Here are some numbered points:
tensor([-1.10,  1.03, -1.91, -0.87, -0.32, -0.40,  0.78, -1.63,  1.20,  1.29,  0.68,  1.00, -1.77,  0.35,  0.56,  1.23,  0.21, -0.60, -0.85,  0.84]) 0
tensor([ 0.48,  1.54, -0.13,  1.64,  0.64, -0.60,  0.86, -0.62,  0.69,  0.60,  0.31, -0.56, -0.51, -0.97, -0.11, -0.88, -1.46, -0.92,  0.14,  1.14]) 1
tensor([ 0.08, -1.07,  0.31, -0.70, -0.38,  0.54, -0.50,  0.80, -0.88, -0.76, -0.33, -0.89,  0.37, -0.46,  1.21,  0.93,  1.42,  0.20, -0.34, -0.44]) 2
tensor([-1.56,  0.29, -1.56, -0.79, -0.69, -0.19,  0.51, -1.58,  0.71,  1.51,  1.73,  1.75, -1.54,  0.90, -0.40,  1.21,  0.50, -0.02, -0.05,  0.29]) 3
tensor([-1.52,  0.48, -1.55, -0.69, -0.48, -0.11,  0.77, -1.53,  0.81,  1.34,  0.64,  1.21, -1.46,  0.48,  0.11,  0.52,  0.41, -0.25, -0.47,  0.68]) 4
tensor([-0.74,  0.47, -1.52, -0.53,  0.96, -0.30,  0.47, -1.49,  0.28,  1.25,  1.06,  1.05, -1.80, -0.42, -0.46,  0.95, -0.30, -0.29, -0.72,  0.87]) 5
tensor([ 1.36,  0.17,  1.27,  0.86,  1.42, -0.82,  0.13,  1.37, -1.59, -0.34, -0.99, -0.45,  0.72, -0.78, -0.14, -0.60, -0.62, -0.82, -0.30,  0.20]) 6
tensor([ 0.74, -1.89,  0.24, -1.22, -0.01,  1.94, -2.29,  0.86, -0.12, -1.97, -0.58, -1.40,  1.31,  0.24,  0.95,  1.37,  1.29,  1.67, -0.04, -1.88]) 7
tensor([-2.20,  1.47, -0.83,  0.60, -1.98, -1.35,  1.32, -1.32,  1.66,  1.16, -0.29,  2.08, -1.44,  1.82, -0.93, -0.48, -1.28, -0.27,  0.62,  1.09]) 8
tensor([ 1.39,  0.19,  1.37,  0.98,  1.57, -0.87,  0.07,  1.62, -1.65, -0.52, -0.74, -0.55,  0.74, -0.98, -0.03, -0.38, -0.25, -0.89, -0.50,  0.13]) 9
tensor([ 0.01, -0.97,  0.28, -0.51, -0.44,  0.57, -0.49,  0.76, -0.73, -0.76, -0.07, -0.98,  0.33, -0.60,  1.30,  1.03,  1.64,  0.18, -0.30, -0.46]) 10
tensor([-1.47,  0.16, -1.66, -1.13, -0.05, -0.18,  0.57, -1.35,  0.24,  1.26,  1.63,  1.56, -1.63,  0.16,  0.04,  0.75,  0.58, -0.19, -1.17,  0.57]) 11
tensor([-0.49, -1.23,  0.02, -1.27, -1.61,  1.67, -0.78, -1.10,  1.55, -0.16,  0.61,  0.15,  0.71,  1.34, -0.78, -2.06, -1.25,  2.20,  1.01, -0.67]) 12
tensor([-0.09,  0.64,  1.20,  0.96, -1.45, -0.17,  0.87,  0.02,  0.36,  0.22,  0.13, -0.69,  0.57, -0.65,  0.87, -3.07, -1.11, -0.11,  0.05,  0.82]) 13
tensor([-0.16, -1.35, -0.09, -1.28, -1.27,  1.26, -0.67, -0.77,  0.90, -0.28, -0.68, -0.71,  0.43,  1.01,  0.68, -0.81, -0.61,  1.51, -0.27, -0.31]) 14
tensor([ 1.24,  0.30,  1.35,  1.08,  1.36, -0.89,  0.17,  1.44, -1.48, -0.40, -0.81, -0.43,  0.69, -0.90, -0.09, -0.56, -0.41, -0.85, -0.31,  0.21]) 15
tensor([ 0.17, -0.89,  0.27, -0.68, -0.41,  0.51, -0.63,  0.84, -0.65, -0.83, -0.27, -1.00,  0.22, -0.61,  1.57,  1.72,  1.77,  0.10, -0.40, -0.51]) 16
tensor([ 0.99,  0.54,  1.28,  1.69,  1.14, -0.59,  0.27,  1.07, -0.89, -0.21, -0.26, -0.69,  0.55, -1.17,  0.05, -0.52, -0.20, -0.77,  0.09,  0.35]) 17
tensor([ 0.21, -1.02,  0.30, -0.81, -0.35,  0.50, -0.63,  0.88, -0.82, -0.81, -0.34, -0.89,  0.27, -0.47,  1.38,  1.53,  1.55,  0.15, -0.41, -0.51]) 18
tensor([-1.30,  1.67, -0.69,  0.90, -0.51, -0.79,  0.96, -0.64,  1.50,  0.62,  0.24,  0.32, -1.30,  0.03,  0.72,  0.38,  0.41, -0.96, -0.82,  1.03]) 19
tensor([-1.62,  0.52, -1.59, -0.91, -0.83, -0.58,  0.66, -1.54,  0.84,  1.55,  1.70,  2.08, -1.63,  1.30, -0.70,  1.20,  0.30, -0.11, -0.10,  0.29]) 20
tensor([-1.82,  1.04, -1.08,  0.08, -1.02, -0.76,  1.11, -1.20,  1.21,  1.12,  0.52,  1.44, -1.28,  0.93, -0.43, -0.25,  0.04, -0.39, -0.14,  0.77]) 21
tensor([-0.07, -0.80, -0.38, -0.60, -0.95,  1.20, -1.17, -0.17, -0.36, -0.30, -1.98,  1.01,  1.20,  1.75, -1.66,  0.53, -0.42,  0.90,  3.42, -1.68]) 22
tensor([ 0.13,  1.14,  0.89,  1.21, -1.05, -0.70,  1.03,  0.38,  0.55, -0.18,  0.45, -1.25,  0.12, -1.12,  1.54, -2.02, -0.58, -0.74, -1.09,  1.10]) 23
tensor([ 1.23,  0.25,  1.37,  1.09,  1.41, -0.87,  0.21,  1.49, -1.52, -0.44, -0.72, -0.48,  0.77, -0.95, -0.16, -0.77, -0.32, -0.85, -0.34,  0.18]) 24
tensor([ 0.27, -1.30,  0.06, -1.21, -0.72,  1.56, -1.61,  0.34,  0.80, -1.59, -0.03, -1.14,  1.12,  0.10,  0.90,  0.49,  1.41,  1.51, -0.07, -1.54]) 25
tensor([-1.82,  0.39, -1.23, -0.27, -0.91, -0.71,  0.80, -1.36,  0.70,  1.57,  2.15,  2.22, -1.44,  1.95, -1.64,  0.38, -0.32,  0.05,  0.40,  0.30]) 26
tensor([ 0.66, -1.63,  0.12, -1.28, -0.19,  1.78, -2.19,  0.71,  0.20, -1.88, -0.56, -1.25,  1.17,  0.37,  0.93,  1.51,  1.29,  1.61,  0.01, -1.85]) 27
tensor([ 1.16,  0.54,  1.23,  1.44,  1.18, -0.62,  0.15,  1.12, -0.91, -0.25, -0.42, -0.68,  0.50, -1.15,  0.20, -0.05, -0.17, -0.81,  0.01,  0.28]) 28
tensor([ 0.56, -1.54,  0.15, -1.19, -0.25,  1.70, -2.06,  0.73,  0.36, -1.87, -0.15, -1.32,  1.14,  0.17,  1.00,  1.43,  1.60,  1.52, -0.16, -1.81]) 29
tensor([ 0.46,  1.56,  0.17,  1.65,  0.80, -0.89,  1.04, -0.07,  0.54,  0.29,  0.19, -0.49, -0.27, -0.96, -0.27, -1.18, -0.96, -0.98, -0.05,  1.05]) 30
tensor([-1.60,  0.69, -1.48, -0.80, -0.68, -0.59,  0.65, -1.47,  0.79,  1.38,  1.40,  1.78, -1.61,  0.73, -0.19,  0.59,  0.07, -0.30, -0.62,  0.57]) 31
tensor([ 0.56, -1.64,  0.16, -1.11, -0.26,  1.85, -2.11,  0.63,  0.29, -1.81, -0.22, -1.34,  1.17,  0.17,  0.98,  1.29,  1.40,  1.62,  0.01, -1.78]) 32
tensor([ 0.17, -1.04,  0.29, -0.83, -0.36,  0.49, -0.58,  0.85, -0.84, -0.79, -0.34, -0.86,  0.30, -0.42,  1.29,  1.32,  1.49,  0.16, -0.40, -0.50]) 33
tensor([-0.07, -0.80, -0.17, -1.74, -1.18,  1.01, -1.09, -0.12,  1.51, -1.05,  0.21, -0.20,  0.73,  0.97,  0.09,  0.02,  0.75,  1.52,  0.01, -1.32]) 34
tensor([ 0.72,  1.04,  0.94,  1.75,  0.73, -0.78,  0.64,  0.58, -0.12,  0.05, -0.09, -0.50,  0.29, -0.90, -0.25, -0.84, -0.52, -0.83,  0.31,  0.57]) 35
tensor([-0.19,  0.50,  1.40,  0.94, -1.50, -0.14,  0.71,  0.07,  0.28,  0.32,  0.56, -0.33,  0.60, -0.37,  0.47, -3.04, -1.22,  0.09,  0.32,  0.64]) 36
tensor([-0.30, -1.10,  0.06, -1.42, -1.34,  1.32, -0.91, -0.43,  1.38, -0.73,  0.71, -0.06,  0.84,  0.94, -0.38, -1.29, -0.08,  1.86,  0.39, -1.03]) 37
tensor([ 1.39,  0.05,  1.43,  1.10,  1.59, -0.65,  0.00,  1.56, -1.75, -0.51, -0.88, -0.71,  0.81, -1.14,  0.12, -0.46, -0.26, -0.82, -0.38,  0.16]) 38
tensor([-1.35,  0.13, -1.59, -0.93, -0.28,  0.28,  0.45, -1.58,  0.54,  1.33,  0.81,  1.06, -1.48,  0.06,  0.50,  0.98,  0.61, -0.12, -0.57,  0.61]) 39
tensor([ 0.62, -1.95,  0.24, -1.17,  0.01,  1.94, -2.13,  0.83, -0.18, -1.95, -0.44, -1.38,  1.43,  0.27,  0.68,  0.73,  1.26,  1.70, -0.03, -1.87]) 40
tensor([ 1.28,  0.36,  1.36,  1.21,  1.37, -0.81,  0.09,  1.46, -1.33, -0.44, -0.68, -0.57,  0.63, -1.03,  0.10, -0.14, -0.18, -0.87, -0.27,  0.18]) 41
tensor([ 1.38,  0.32,  1.28,  0.94,  1.36, -0.81,  0.08,  1.38, -1.39, -0.39, -1.14, -0.55,  0.64, -0.92,  0.17, -0.14, -0.37, -0.89, -0.29,  0.21]) 42
tensor([ 0.12,  0.54, -1.68, -0.96,  0.90, -0.13,  0.55, -1.61,  0.18,  1.21,  1.37,  0.73, -1.14, -1.03, -0.38,  0.18, -0.41, -0.42, -0.59,  0.57]) 43
tensor([ 1.28,  0.35,  1.35,  1.16,  1.37, -0.81,  0.11,  1.45, -1.34, -0.43, -0.75, -0.57,  0.65, -1.00,  0.07, -0.21, -0.21, -0.87, -0.28,  0.19]) 44
tensor([ 1.29,  0.33,  1.31,  0.98,  1.34, -0.89,  0.15,  1.43, -1.42, -0.41, -0.93, -0.46,  0.69, -0.91,  0.00, -0.42, -0.36, -0.88, -0.33,  0.19]) 45
tensor([ 0.19, -0.76, -0.38, -0.83, -0.49,  1.03, -1.48,  0.39, -0.67, -0.82, -1.27,  0.78,  1.39,  1.10, -1.31,  0.94,  0.62,  0.60,  2.67, -2.12]) 46
tensor([-2.12,  1.24, -0.88,  0.11, -1.52, -1.19,  1.43, -1.31,  1.39,  1.32,  0.51,  1.96, -1.14,  1.59, -1.26, -1.55, -0.80, -0.38,  0.10,  0.86]) 47
tensor([-1.53,  0.46, -1.98, -1.11, -0.19, -0.44,  0.88, -1.76,  0.52,  1.53,  2.31,  1.63, -1.63,  0.50, -0.55, -0.39, -0.13, -0.33, -1.10,  0.69]) 48
tensor([ 0.06, -1.15,  0.05, -1.15, -0.92,  1.42, -1.36,  0.16,  1.00, -1.42,  0.12, -0.92,  1.03,  0.20,  0.71,  0.00,  1.17,  1.53, -0.05, -1.36]) 49
tensor([ 0.12, -0.83, -0.34, -0.70, -0.61,  1.14, -1.45,  0.25, -0.66, -0.69, -1.44,  0.82,  1.35,  1.21, -1.35,  0.87,  0.34,  0.72,  2.91, -2.01]) 50
tensor([-1.19,  1.54, -0.88,  0.58, -0.24, -0.86,  0.89, -0.60,  1.23,  0.62,  0.64,  0.47, -1.39,  0.02,  0.64,  0.61,  0.49, -0.97, -1.11,  0.94]) 51
tensor([ 0.91,  0.56,  1.30,  1.76,  1.15, -0.66,  0.35,  1.13, -0.89, -0.25,  0.01, -0.66,  0.60, -1.20, -0.11, -0.81, -0.11, -0.78,  0.03,  0.32]) 52
tensor([ 1.24,  0.25,  1.37,  1.16,  1.40, -0.80,  0.15,  1.44, -1.46, -0.41, -0.65, -0.54,  0.73, -0.98, -0.08, -0.61, -0.33, -0.83, -0.27,  0.19]) 53
tensor([-1.52,  0.44, -1.65, -0.91, -0.67, -0.21,  0.56, -1.77,  0.65,  1.54,  1.19,  1.69, -1.63,  0.52,  0.05,  0.66, -0.07, -0.12, -0.44,  0.63]) 54
tensor([-0.01, -0.94,  0.26, -0.50, -0.48,  0.57, -0.45,  0.71, -0.68, -0.75, -0.16, -1.00,  0.35, -0.61,  1.32,  0.94,  1.61,  0.18, -0.26, -0.43]) 55
tensor([ 1.49,  0.30,  1.26,  0.80,  1.36, -0.88,  0.01,  1.42, -1.48, -0.41, -1.22, -0.45,  0.61, -0.85,  0.19,  0.09, -0.52, -0.88, -0.33,  0.18]) 56
tensor([-1.39,  0.15, -1.77, -0.92,  0.11,  0.05,  0.65, -1.47,  0.25,  1.25,  2.05,  1.06, -1.46, -0.28,  0.14,  0.09,  0.70, -0.31, -1.32,  0.61]) 57
tensor([ 0.69,  1.35,  0.48,  1.63,  0.74, -0.81,  0.91,  0.11,  0.25,  0.24, -0.01, -0.53, -0.01, -0.97, -0.28, -1.25, -1.12, -0.94,  0.07,  0.93]) 58
tensor([ 0.22, -0.80, -0.32, -0.70, -0.42,  1.10, -1.58,  0.44, -0.73, -0.85, -1.16,  0.70,  1.36,  1.00, -1.20,  1.14,  0.67,  0.61,  2.66, -2.12]) 59
tensor([ 0.35, -1.41,  0.08, -1.21, -0.57,  1.58, -1.75,  0.46,  0.60, -1.66, -0.03, -1.14,  1.13,  0.20,  0.85,  0.72,  1.39,  1.53, -0.09, -1.63]) 60
tensor([ 1.42,  0.16,  1.33,  0.86,  1.45, -0.76,  0.05,  1.43, -1.59, -0.39, -1.21, -0.53,  0.70, -0.88,  0.09, -0.29, -0.50, -0.83, -0.31,  0.20]) 61
tensor([ 0.38,  1.91, -0.33,  0.87,  0.65, -1.07,  1.00, -0.34,  0.96,  0.27, -0.25, -0.22, -0.72, -1.21,  0.16, -0.46, -0.75, -1.22, -0.79,  1.11]) 62
tensor([ 0.11, -0.99,  0.31, -0.69, -0.40,  0.49, -0.56,  0.84, -0.81, -0.80, -0.26, -0.91,  0.31, -0.51,  1.33,  1.23,  1.54,  0.16, -0.38, -0.48]) 63
tensor([ 0.81,  0.65,  1.22,  1.78,  1.08, -0.71,  0.49,  1.02, -0.74, -0.18,  0.06, -0.62,  0.59, -1.10, -0.27, -1.07, -0.18, -0.79,  0.09,  0.37]) 64
tensor([-1.27, -0.55, -0.12,  0.15, -2.04,  0.35,  0.37, -0.73,  0.67,  0.72, -0.81,  1.94,  0.70,  3.50, -3.61, -1.14, -1.37,  1.06,  4.09, -0.83]) 65
tensor([ 0.19,  1.61, -0.46,  0.79,  0.72, -0.82,  0.95, -0.70,  0.76,  0.62,  0.16,  0.02, -0.91, -1.08, -0.11, -0.77, -1.27, -0.98, -0.72,  1.25]) 66
tensor([ 1.16,  0.51,  1.27,  1.35,  1.25, -0.80,  0.23,  1.29, -1.06, -0.35, -0.46, -0.59,  0.60, -1.02, -0.02, -0.35, -0.18, -0.87, -0.15,  0.24]) 67
tensor([ 0.51,  1.44,  0.13,  1.67,  0.82, -0.71,  0.83, -0.21,  0.49,  0.40,  0.56, -0.56, -0.33, -1.00, -0.23, -0.95, -1.07, -0.93,  0.03,  0.99]) 68
tensor([ 0.00, -0.90,  0.23, -0.49, -0.51,  0.56, -0.46,  0.69, -0.63, -0.75, -0.15, -1.01,  0.32, -0.64,  1.37,  1.01,  1.63,  0.16, -0.26, -0.43]) 69
tensor([ 0.06,  1.57, -0.59,  0.68,  0.71, -0.89,  0.92, -0.84,  0.72,  0.75,  0.46,  0.34, -1.15, -0.93, -0.25, -0.55, -1.50, -0.87, -0.77,  1.30]) 70
tensor([-1.51, -0.07, -1.40, -0.62, -0.14,  0.11,  0.41, -1.22,  0.25,  1.21,  2.10,  1.35, -1.40,  0.27, -0.24,  0.98,  0.93,  0.00, -0.53,  0.30]) 71
tensor([-0.99, -0.80, -0.25, -0.07, -1.65,  0.69,  0.19, -0.79,  0.33,  0.70, -1.24,  1.71,  0.91,  3.59, -3.77, -1.54, -1.82,  1.12,  4.14, -0.90]) 72
tensor([ 1.43,  0.20,  1.32,  0.92,  1.39, -0.76,  0.03,  1.40, -1.59, -0.39, -1.31, -0.52,  0.68, -0.92,  0.18, -0.22, -0.59, -0.82, -0.27,  0.23]) 73
tensor([ 0.53,  1.54, -0.82,  0.56,  0.47, -0.61,  0.61, -1.20,  0.78,  0.97, -0.05,  0.10, -1.10, -0.79,  0.23,  0.49, -1.62, -0.83, -0.11,  1.10]) 74
tensor([ 0.13, -0.96,  0.29, -0.68, -0.39,  0.49, -0.59,  0.85, -0.77, -0.81, -0.22, -0.92,  0.27, -0.54,  1.40,  1.44,  1.62,  0.14, -0.40, -0.50]) 75
Which three points above are nearest to each new point by angle? Their numbers follow each, smallest number first.
tensor([-1.43,  0.18, -1.55, -0.98, -0.13, -0.14,  0.44, -1.29,  0.26,  1.19,  1.63,  1.51, -1.61,  0.06,  0.20,  1.01,  0.62, -0.16, -1.04,  0.53]) 11 39 71
tensor([-1.53,  0.66, -1.22, -0.44, -0.78, -0.24,  0.77, -1.29,  1.13,  1.12,  0.42,  1.03, -1.21,  0.58,  0.04,  0.34,  0.54, -0.35, -0.18,  0.58]) 4 21 31
tensor([-1.73,  1.11, -1.11, -0.38, -1.31, -0.81,  1.14, -1.28,  1.54,  1.17,  0.09,  1.48, -1.14,  1.24, -0.57, -0.29,  0.04, -0.46,  0.07,  0.62]) 8 21 47
tensor([ 0.74,  0.96,  1.01,  1.79,  0.81, -0.78,  0.59,  0.68, -0.26,  0.00,  0.04, -0.52,  0.34, -0.93, -0.28, -0.86, -0.47, -0.82,  0.27,  0.52]) 35 52 64
tensor([ 0.14,  0.96,  0.82,  1.03, -1.04, -0.43,  0.96,  0.13,  0.55,  0.05,  0.33, -1.28,  0.10, -0.98,  1.50, -2.03, -0.73, -0.63, -0.90,  1.09]) 13 23 36
tensor([-0.34, -1.16,  0.06, -1.34, -1.29,  1.45, -0.80, -0.53,  1.41, -0.63,  0.57, -0.17,  0.84,  0.98, -0.43, -1.52, -0.18,  1.90,  0.45, -0.90]) 12 34 37
tensor([-1.73,  0.25, -1.11, -0.08, -1.10, -0.42,  0.87, -1.31,  0.87,  1.42,  1.55,  1.81, -1.03,  2.07, -1.81,  0.03, -0.24,  0.13,  1.04,  0.20]) 20 26 47
tensor([-1.62,  0.09, -0.35,  0.38, -2.23, -0.18,  0.77, -1.08,  1.35,  1.21, -0.34,  2.00, -0.34,  3.20, -2.55,  0.33, -0.88,  0.66,  3.20, -0.14]) 8 65 72
tensor([ 0.10,  1.07,  0.76,  1.58,  0.18, -1.07,  1.36, -0.08, -0.04,  0.64, -0.11,  0.35,  0.43, -0.01, -1.61, -3.35, -1.86, -0.57,  0.76,  0.86]) 30 36 58
tensor([-0.40,  0.86, -1.17, -0.05,  0.87, -0.32,  0.49, -1.35,  0.49,  1.11,  0.69,  0.63, -1.67, -0.87, -0.02,  0.75, -0.74, -0.52, -0.84,  1.11]) 5 43 74
tensor([-0.04, -1.17,  0.04, -1.06, -1.11,  0.79, -0.67, -0.28,  0.54, -0.65, -1.06, -0.79,  0.31,  0.67,  1.29, -0.24, -0.41,  1.22, -0.98, -0.16]) 14 34 49
tensor([-1.15,  1.10, -1.68, -0.75, -0.37, -0.52,  0.83, -1.46,  1.21,  1.19,  0.74,  0.93, -1.56,  0.35,  0.42,  0.65,  0.22, -0.69, -0.88,  0.80]) 0 4 31
tensor([ 0.47,  1.58, -0.29,  1.51,  0.55, -0.53,  0.91, -0.84,  0.79,  0.72, -0.06, -0.52, -0.60, -0.96,  0.02, -0.83, -1.63, -0.87,  0.21,  1.25]) 1 30 68
tensor([-1.46,  0.11, -1.64, -1.06, -0.10, -0.02,  0.53, -1.46,  0.27,  1.33,  1.43,  1.47, -1.61,  0.13,  0.15,  0.77,  0.50, -0.12, -0.99,  0.61]) 11 39 57
tensor([-1.77,  0.34, -1.07,  0.09, -1.43, -0.57,  0.91, -1.38,  0.96,  1.41,  1.55,  1.99, -0.95,  2.27, -2.05, -0.22, -0.66,  0.20,  1.40,  0.20]) 8 26 47
tensor([ 0.02, -1.19,  0.04, -1.13, -0.97,  1.49, -1.35,  0.03,  1.02, -1.30,  0.28, -0.88,  1.00,  0.20,  0.68, -0.12,  1.02,  1.59,  0.03, -1.31]) 25 49 60
tensor([ 1.11,  0.55,  1.27,  1.54,  1.18, -0.62,  0.16,  1.13, -0.90, -0.25, -0.32, -0.69,  0.50, -1.17,  0.18, -0.11, -0.14, -0.81,  0.01,  0.29]) 17 28 67
tensor([-0.24, -1.37, -0.16, -1.50, -1.61,  1.51, -0.77, -1.10,  1.22, -0.15, -0.28, -0.46,  0.58,  0.98,  0.40, -1.30, -0.84,  1.77,  0.32, -0.47]) 12 14 37
tensor([-0.47, -1.16,  0.00, -1.33, -1.51,  1.64, -0.71, -0.96,  1.62, -0.28,  0.39,  0.07,  0.76,  1.36, -0.79, -1.95, -0.93,  2.14,  0.94, -0.73]) 12 14 37
tensor([ 0.61,  1.49, -0.98,  0.35,  0.39, -0.49,  0.48, -1.27,  0.72,  0.87, -0.10,  0.15, -1.10, -1.18,  0.59,  0.89, -1.33, -0.76, -0.12,  1.00]) 66 70 74
tensor([-1.59, -0.75, -1.12, -0.92,  0.51,  0.31,  0.45, -0.80, -0.74,  1.01,  2.13,  1.29, -1.08, -0.24, -0.36, -0.38,  1.07,  0.06, -1.41,  0.36]) 11 57 71
tensor([-1.53,  0.06, -1.44, -0.59, -0.29,  0.04,  0.39, -1.33,  0.41,  1.31,  2.05,  1.45, -1.51,  0.42, -0.20,  1.26,  0.82,  0.00, -0.38,  0.32]) 3 11 71
tensor([-1.40,  0.01, -1.66, -1.30,  0.16, -0.12,  0.44, -1.25,  0.10,  1.25,  1.89,  1.52, -1.66,  0.14,  0.03,  1.00,  0.77, -0.21, -1.36,  0.47]) 11 57 71
tensor([-1.57, -0.09, -1.41, -0.75,  0.02, -0.05,  0.43, -1.12,  0.09,  1.19,  2.39,  1.50, -1.48,  0.25, -0.34,  0.80,  0.92, -0.06, -0.92,  0.33]) 11 57 71
tensor([-0.09, -0.83, -0.06, -1.60, -1.29,  1.05, -1.06, -0.14,  1.48, -1.06,  0.31, -0.17,  0.78,  0.80,  0.13, -0.22,  0.59,  1.59,  0.08, -1.23]) 34 37 49
tensor([ 0.70,  1.07,  0.85,  1.62,  0.72, -0.73,  0.69,  0.45,  0.01,  0.16, -0.25, -0.51,  0.23, -0.79, -0.26, -0.83, -0.57, -0.84,  0.33,  0.61]) 35 58 64
tensor([-0.40, -1.32, -0.14, -1.45, -1.89,  1.62, -0.93, -1.36,  1.39, -0.01,  0.45,  0.07,  0.60,  1.12, -0.13, -1.70, -1.40,  2.13,  0.94, -0.59]) 12 14 37
tensor([ 0.11,  0.65, -1.62, -0.91,  0.90, -0.28,  0.56, -1.60,  0.22,  1.28,  1.45,  0.84, -1.23, -0.81, -0.51,  0.19, -0.66, -0.47, -0.63,  0.62]) 5 43 48
tensor([-1.88, -0.14, -0.24,  0.51, -2.16, -0.17,  1.01, -1.15,  1.14,  1.45, -0.57,  2.27, -0.19,  4.13, -3.61, -0.69, -1.54,  0.85,  3.59, -0.12]) 8 65 72
tensor([ 0.56,  1.81, -0.39,  1.33,  0.37, -0.76,  0.60, -0.97,  0.88,  0.84, -0.11, -0.11, -1.08, -0.79,  0.34,  0.44, -2.03, -0.92,  0.05,  1.28]) 1 70 74
tensor([-1.50, -0.45, -0.11,  0.31, -2.09,  0.22,  0.59, -0.85,  0.82,  0.96, -0.76,  2.04,  0.47,  3.71, -3.68, -1.14, -1.41,  1.02,  3.99, -0.61]) 22 65 72
tensor([-0.76,  0.58, -1.57, -0.69,  0.74, -0.53,  0.34, -1.37,  0.36,  1.07,  1.28,  1.36, -1.85, -0.49, -0.35,  1.56,  0.02, -0.25, -0.64,  0.68]) 0 5 11
tensor([-1.79,  0.89, -0.86, -0.23, -1.73, -0.45,  1.42, -1.22,  2.15,  1.05, -1.63,  0.92, -0.64,  2.17, -1.14, -0.70,  0.04, -0.32,  1.31,  0.58]) 8 21 47
tensor([-1.77, -0.14, -0.31,  0.41, -2.21,  0.00,  0.91, -1.23,  1.23,  1.41, -0.48,  2.02, -0.18,  3.57, -3.05, -0.50, -1.19,  0.80,  3.46, -0.11]) 8 65 72
tensor([ 0.47,  1.19,  0.73,  1.54,  0.41, -0.94,  0.96,  0.13,  0.10,  0.42, -0.30, -0.03,  0.17, -0.41, -0.74, -1.62, -1.25, -0.74,  0.51,  0.77]) 30 35 58
tensor([-0.06, -1.55,  0.09, -0.95, -0.83,  1.02, -0.62, -0.22,  0.16, -0.70, -0.78, -1.19,  0.58,  0.46,  1.17, -1.11, -0.30,  1.22, -1.11, -0.17]) 14 25 49
tensor([-0.13,  1.20, -0.94,  0.38,  0.68, -0.42,  0.48, -1.18,  0.65,  0.85,  0.37,  0.39, -1.55, -1.27,  0.42,  0.81, -1.01, -0.62, -0.74,  1.24]) 66 70 74
tensor([ 0.62,  1.40,  0.45,  1.68,  0.69, -0.82,  0.93,  0.03,  0.32,  0.27,  0.04, -0.49, -0.06, -1.01, -0.27, -1.36, -1.24, -0.92,  0.08,  1.00]) 30 58 68
tensor([-0.28, -0.87, -0.36, -0.28, -1.04,  1.32, -0.82, -0.42, -0.21, -0.01, -2.20,  0.98,  1.14,  2.18, -2.08,  0.00, -0.87,  1.04,  3.78, -1.38]) 22 50 72
tensor([-1.60, -0.34, -0.15,  0.43, -2.08,  0.18,  0.76, -0.91,  0.96,  1.06, -0.88,  1.96,  0.28,  3.68, -3.47, -0.90, -1.23,  0.95,  3.83, -0.42]) 22 65 72
tensor([ 0.04,  1.39, -0.66,  0.64,  0.79, -0.59,  0.75, -0.98,  0.68,  0.83,  0.37,  0.23, -1.29, -1.07,  0.02, -0.12, -1.43, -0.76, -0.72,  1.35]) 66 70 74
tensor([ 0.38,  1.06,  0.67,  1.33,  0.36, -0.84,  1.11, -0.02,  0.10,  0.55, -0.39, -0.01,  0.34, -0.27, -1.03, -2.32, -1.33, -0.68,  0.62,  0.75]) 30 35 58
tensor([ 0.57,  1.71, -0.62,  0.92,  0.28, -0.67,  0.61, -1.15,  0.89,  0.90, -0.28, -0.03, -1.01, -0.85,  0.37,  0.34, -1.89, -0.87,  0.08,  1.19]) 66 70 74
tensor([-0.16,  0.97, -0.89,  0.31,  1.03, -0.38,  0.69, -1.20,  0.46,  1.11,  0.81,  0.34, -1.41, -0.70, -0.43, -0.17, -1.32, -0.64, -0.80,  1.23]) 66 70 74
tensor([ 0.44,  1.48, -0.09,  1.60,  0.70, -0.61,  0.92, -0.56,  0.64,  0.60,  0.32, -0.56, -0.43, -0.87, -0.26, -1.13, -1.38, -0.91,  0.14,  1.11]) 1 30 68
tensor([-0.07, -1.31, -0.07, -1.38, -1.24,  1.13, -0.57, -0.59,  0.78, -0.47, -1.15, -0.90,  0.57,  0.74,  0.99, -1.02, -0.40,  1.32, -0.64, -0.26]) 14 34 37
tensor([ 0.33,  0.97, -1.46, -0.63,  0.64, -0.33,  0.48, -1.49,  0.49,  1.07,  0.75,  0.58, -1.17, -1.08,  0.07,  0.66, -0.71, -0.58, -0.44,  0.70]) 5 43 74
tensor([-0.03, -0.86, -0.08, -1.46, -1.15,  1.08, -1.27, -0.04,  1.34, -1.16,  0.35, -0.37,  0.73,  0.67,  0.41,  0.28,  0.83,  1.52, -0.03, -1.32]) 25 34 49
tensor([-0.61,  1.01, -1.32, -0.06,  0.47, -0.63,  0.43, -1.49,  0.51,  1.11,  0.86,  1.20, -1.88, -0.79,  0.03,  1.11, -0.94, -0.37, -0.62,  1.09]) 0 5 43
tensor([-0.43, -1.24, -0.03, -1.14, -1.56,  1.77, -0.83, -1.15,  1.50, -0.14,  0.16, -0.09,  0.56,  1.15, -0.24, -1.50, -1.17,  2.16,  0.93, -0.51]) 12 14 37
tensor([-1.24,  1.10, -1.42, -0.34,  0.04, -0.61,  0.88, -1.14,  1.12,  1.20,  0.90,  0.79, -1.72,  0.69,  0.14,  0.81,  0.26, -0.80, -1.16,  0.90]) 0 4 31
tensor([-1.76,  1.04, -1.07, -0.17, -1.19, -0.76,  0.95, -1.26,  1.30,  1.15,  0.60,  1.54, -1.26,  0.96, -0.38, -0.10, -0.02, -0.38, -0.06,  0.65]) 21 31 47
tensor([ 0.68,  1.51, -1.10, -0.01,  0.27, -0.66,  0.22, -1.26,  0.66,  0.82,  0.50,  0.56, -1.25, -1.34,  0.72,  1.57, -1.20, -0.72, -0.25,  0.78]) 43 70 74
tensor([-1.44,  0.57, -2.01, -1.06, -0.22, -0.47,  0.81, -1.79,  0.63,  1.56,  2.16,  1.65, -1.79,  0.61, -0.42,  0.20, -0.23, -0.35, -1.02,  0.73]) 31 48 54
tensor([ 0.54,  1.36, -0.43,  1.08,  0.80, -0.25,  0.78, -1.07,  0.82,  1.02, -0.17, -0.64, -0.78, -0.65, -0.05, -0.52, -1.69, -0.89,  0.08,  1.24]) 1 66 74
